One turn moves every row onto another: examples first, then more rows asked:
Rap: [ -1  14 -11  -7   7  22   5 -17   6 -11  -5   3 -11 -14  -4  17   6   3
 -15   3  -7 -15 -14]
kapuz: [-10  15  -3   3  26  -8   3  18  12  -4  -9  -8   6  -5 -19   5  14 -17
  -3  26   8   4  -7]
Gubav: [-21   5   6  13   6   2   0   5  -7 -13 -11  -3   6  -8  -4   3   0  13
  -9  15   4  13 -11]
vopif: [ 16  16   6  -5  -7   9   9   0   3 -10  17 -17   0   6  21  17  10 -13
   4  10  -1 -10 -12]
ledet: [  8  19  -7 -15  14   2  16   6   7   5   8   3   3   0  -4   5  31 -14
   9  15  -1 -17   2]
bev: [ -6  15   6  -1   5  10   3   0  11 -31   2 -22 -20   1  12   7  10   0
   2  13  -3 -10   1]
nes: [  1  12  -3  16  24  -7   5   4   5 -20 -13 -30 -10   3  10  -2   9  -2
 -12   8   6  13   0]
vam: [ -7  15 -15   8  20  14  -1  -7  10 -13 -16  -4  -9 -12 -10  16   2   2
 -26   9   3   2 -17]
fuso: [ 17  21 -21  -3   7  20   9 -13   3   5   3   6  -1  -3   6  22  16  -3
 -19   1   1 -10 -17]
rogu: [ 10  21 -11   4  -4  11  11   1  -8   4  14  10   6  13  18  10  31  13
  -4   7   8  -2  -3]
nik: [ 12  21 -25  12  19  11   2  -3   7   3  -8  -1   1  -1  -2  22  12  -3
 -30   7  11   6 -21]
fabot: [ 10  25 -13   1  22  -6   9  18  10   8   4  -2  10   7  -6  11  29 -19
  -3  23  13   0  -6]
dasaf: [ -3  -5 -10  15  -9   9  11  10   5   2  -1  -1   9  10  14  16  -6 -16
   3   2  16  -4  20]
Laded: [-10  -3 -14  19  -1   9   8  10  11  -6  -8  -3  -1  12  11  10  -1  -9
   2   2  17  -1  27]
Lim: [-10  -2  -9  15  -9  12   7  11  11  -6  -1   0   1  11  12  17  -3 -12
   5   5  17  -7  23]
zaso: [ -3  -5 -14  19  -1   5  12   9   6   2  -7  -4   7  11  12  11  -3 -13
   0  -1  17   1  24]
Daf: [-12  10   2 -13  18  -1  10   5   9  -7  -5  -4  -1 -12 -16  -1  15 -12
   8  18  -6 -13   1]
mav: [ -2  19  -7  22   5   2  -1  16  -5   0   3   0  12  11   7  15  16   7
 -16  19  19  20 -16]
kito: [-10   7   2  -5  -4  12  12  -9 -10  -9   1   5  -1  -6   6  -2  15  19
   3   3  -7  -8   2]
Lome: [ 23  13  -4  11  11  -8  12   3  -3   2   2 -25  10   7  19   9   9 -15
 -10   6   8  12 -13]

Lome -> vopif
mav -> rogu
Rap -> vam
And these:
kapuz -> fabot
dasaf -> Lim

